In the rows, 128 means zero.
Rotation paths and how fast each direction turns (degrees each step)
Each turn is a multiple of 5 degrees from 10 to 175, or 0.
Each row of a path follows its step; steps can be skipped.
path 1
step 0: [139 115 129 135 134 122 132 127 130 123 126 129 134 129 137 124 136 133
 135 126 130 132 128 137 113 121 123 126 128 112 132 125 132 123 119]
step 1: [129 121 127 131 120 128 139 114 130 134 121 132 133 123 126 143 115 132
 119 130 128 131 118 129 127 136 121 132 135 125 136 132 134 127 132]
step 2: [133 130 127 127 123 119 123 125 118 130 123 137 124 131 120 129 129 119
 131 131 117 131 128 126 136 127 148 125 129 123 141 136 129 124 120]
step 3: [120 119 123 124 128 123 126 143 127 135 128 124 122 113 135 131 122 131
 124 128 136 124 128 132 126 114 136 132 130 118 122 132 129 125 117]
step 4: [136 123 130 135 119 126 142 129 130 128 127 146 135 129 133 120 119 137
 137 116 131 126 129 134 130 124 127 126 129 123 125 123 124 118 134]
step 5: [127 133 135 140 128 122 134 109 122 139 118 130 128 130 135 133 129 123
 126 134 130 131 132 131 126 124 126 133 134 121 130 138 121 139 125]
step 6: [133 118 128 128 125 132 121 128 119 133 118 135 125 114 118 128 130 124
 130 128 128 138 121 140 128 132 134 122 127 129 128 125 138 133 113]
step 7: [129 121 120 123 128 127 133 133 130 123 121 127 127 121 137 137 127 131
 129 120 122 125 124 132 134 122 127 138 112 111 139 127 122 121 123]
step 8: [129 130 125 136 122 119 133 128 138 138 125 137 132 125 124 120 125 130
 124 130 137 134 129 123 123 124 133 128 133 112 137 132 138 123 142]
step 9: [130 119 135 136 130 118 129 123 111 127 134 132 126 125 133 131 127 134
 131 129 129 123 126 131 128 133 130 124 147 124 138 137 125 129 117]
Directions:
[127 129 128 129 126 129 128 129 130 129 127 132 126 130 121 125 127 129
 130 127 130 128 127 126 127 134 128 125 128 127 127 125 128 125 125]  160
[134 128 129 129 126 127 127 127 126 127 130 128 130 126 125 126 130 129
 129 124 127 129 132 128 132 127 130 127 129 130 130 123 131 127 129]  160
[126 129 132 129 131 128 134 126 126 132 131 129 124 128 127 127 126 127
 129 129 125 128 128 129 126 130 129 129 129 132 133 128 131 130 129]  95
[126 127 130 128 129 129 127 132 128 128 128 124 127 124 124 130 127 127
 134 128 128 129 127 128 128 126 133 131 122 128 128 128 126 127 129]  90
[128 128 127 125 125 130 135 130 128 126 131 129 131 126 128 131 130 127
 129 127 128 128 124 130 128 127 124 130 129 129 128 125 127 125 126]  115
path 2
step 0: [131 118 137 130 131 125 129 136 124 115 132 113 131 122 133 130 125 115
 128 124 133 128 133 133 119 118 124 122 124 134 134 139 132 124 133]
step 1: [131 130 128 136 131 118 129 131 121 130 131 127 129 128 139 131 141 144
 134 122 127 126 121 130 124 120 124 115 117 127 121 140 129 127 122]
step 2: [131 126 142 131 133 119 130 130 130 127 141 119 139 133 116 126 133 124
 132 125 135 129 131 127 135 118 122 123 130 118 122 131 135 132 137]
step 3: [131 128 127 141 135 122 125 139 131 122 133 121 115 137 142 132 127 138
 128 134 127 126 129 124 131 120 125 120 138 115 126 127 126 125 126]
step 4: [126 118 126 124 129 130 131 119 127 122 132 120 142 135 124 134 133 132
 136 127 129 120 136 112 127 120 128 127 136 119 125 135 120 119 128]
step 5: [128 128 119 130 135 117 124 130 123 124 131 121 129 127 128 139 126 139
 132 123 115 136 126 121 133 141 118 128 132 117 125 123 122 132 135]
step 6: [136 121 138 123 121 134 122 120 129 119 133 114 129 131 123 135 128 126
 136 125 123 128 119 122 120 127 123 129 143 123 140 122 130 129 122]
step 7: [125 129 120 132 126 130 118 129 118 123 138 128 133 132 131 147 114 138
 129 123 117 133 123 131 132 123 129 128 126 133 135 133 125 126 121]
step 8: [135 127 137 128 118 117 127 130 129 128 119 118 138 117 122 142 124 125
 144 120 129 127 130 135 125 128 128 133 128 127 137 132 130 121 130]
step 9: [120 124 137 129 135 119 117 135 120 125 129 122 131 127 140 140 133 128
 131 137 123 133 113 136 129 127 127 121 124 135 130 131 134 128 129]
Directions:
[126 129 131 126 128 129 128 127 129 129 129 129 129 129 127 126 130 130
 126 124 125 128 123 130 128 129 122 127 131 128 126 127 133 131 128]  90
[131 130 126 124 127 133 127 129 127 127 130 126 129 128 129 129 129 128
 127 123 126 132 130 129 126 129 127 128 125 129 130 122 127 126 127]  45
[129 127 124 129 127 129 130 126 127 133 129 129 132 127 126 129 128 133
 127 125 127 125 130 131 127 128 127 129 128 130 125 132 125 126 126]  115
[125 126 127 126 127 129 122 127 128 129 129 129 126 129 129 128 134 129
 129 130 130 126 125 125 127 126 129 126 128 130 129 129 128 126 122]  130
path 3
step 0: [137 127 127 124 132 109 132 135 131 135 128 136 128 127 119 119 138 123
 116 128 123 132 137 122 124 134 124 130 130 122 124 122 130 129 140]
step 1: [120 127 134 124 116 117 131 127 121 137 125 126 132 132 120 128 135 130
 121 124 135 131 136 115 126 131 132 130 125 141 117 127 136 118 132]
step 2: [139 123 129 126 130 112 132 133 129 127 123 122 134 134 125 116 133 124
 125 141 132 133 133 121 129 129 124 131 138 133 127 119 128 125 143]
step 3: [116 129 131 127 124 117 133 136 121 142 125 136 134 132 123 125 136 134
 121 128 126 134 130 116 129 138 129 134 126 124 120 131 127 122 141]
step 4: [138 119 132 132 124 115 128 127 135 128 127 129 126 135 118 122 133 126
 122 129 133 136 131 111 119 124 121 126 132 136 121 128 136 121 137]
step 5: [127 132 129 121 124 116 139 136 122 138 134 123 135 141 124 120 140 132
 120 131 136 132 133 123 132 136 129 129 129 123 124 120 135 129 135]
step 6: [129 121 130 126 124 114 130 129 133 136 120 132 142 129 126 126 131 129
 124 134 129 134 120 115 128 128 119 130 125 142 117 131 129 123 140]
step 7: [131 126 128 125 131 120 128 128 127 135 135 127 124 139 119 122 132 136
 126 134 133 135 130 112 133 135 130 131 141 119 121 126 135 122 141]
step 8: [126 125 135 133 121 121 137 134 128 139 125 126 134 143 129 125 138 128
 117 131 135 138 121 118 121 128 119 123 119 130 126 130 127 120 134]
step 9: [138 127 128 126 128 116 132 133 134 134 134 132 138 131 115 125 133 137
 129 130 132 133 123 119 130 132 118 131 136 129 122 125 145 135 138]
Directions:
[128 127 131 130 133 126 128 127 133 127 128 128 128 126 129 127 127 128
 132 128 129 132 129 131 126 127 128 124 134 129 127 125 130 129 130]  155
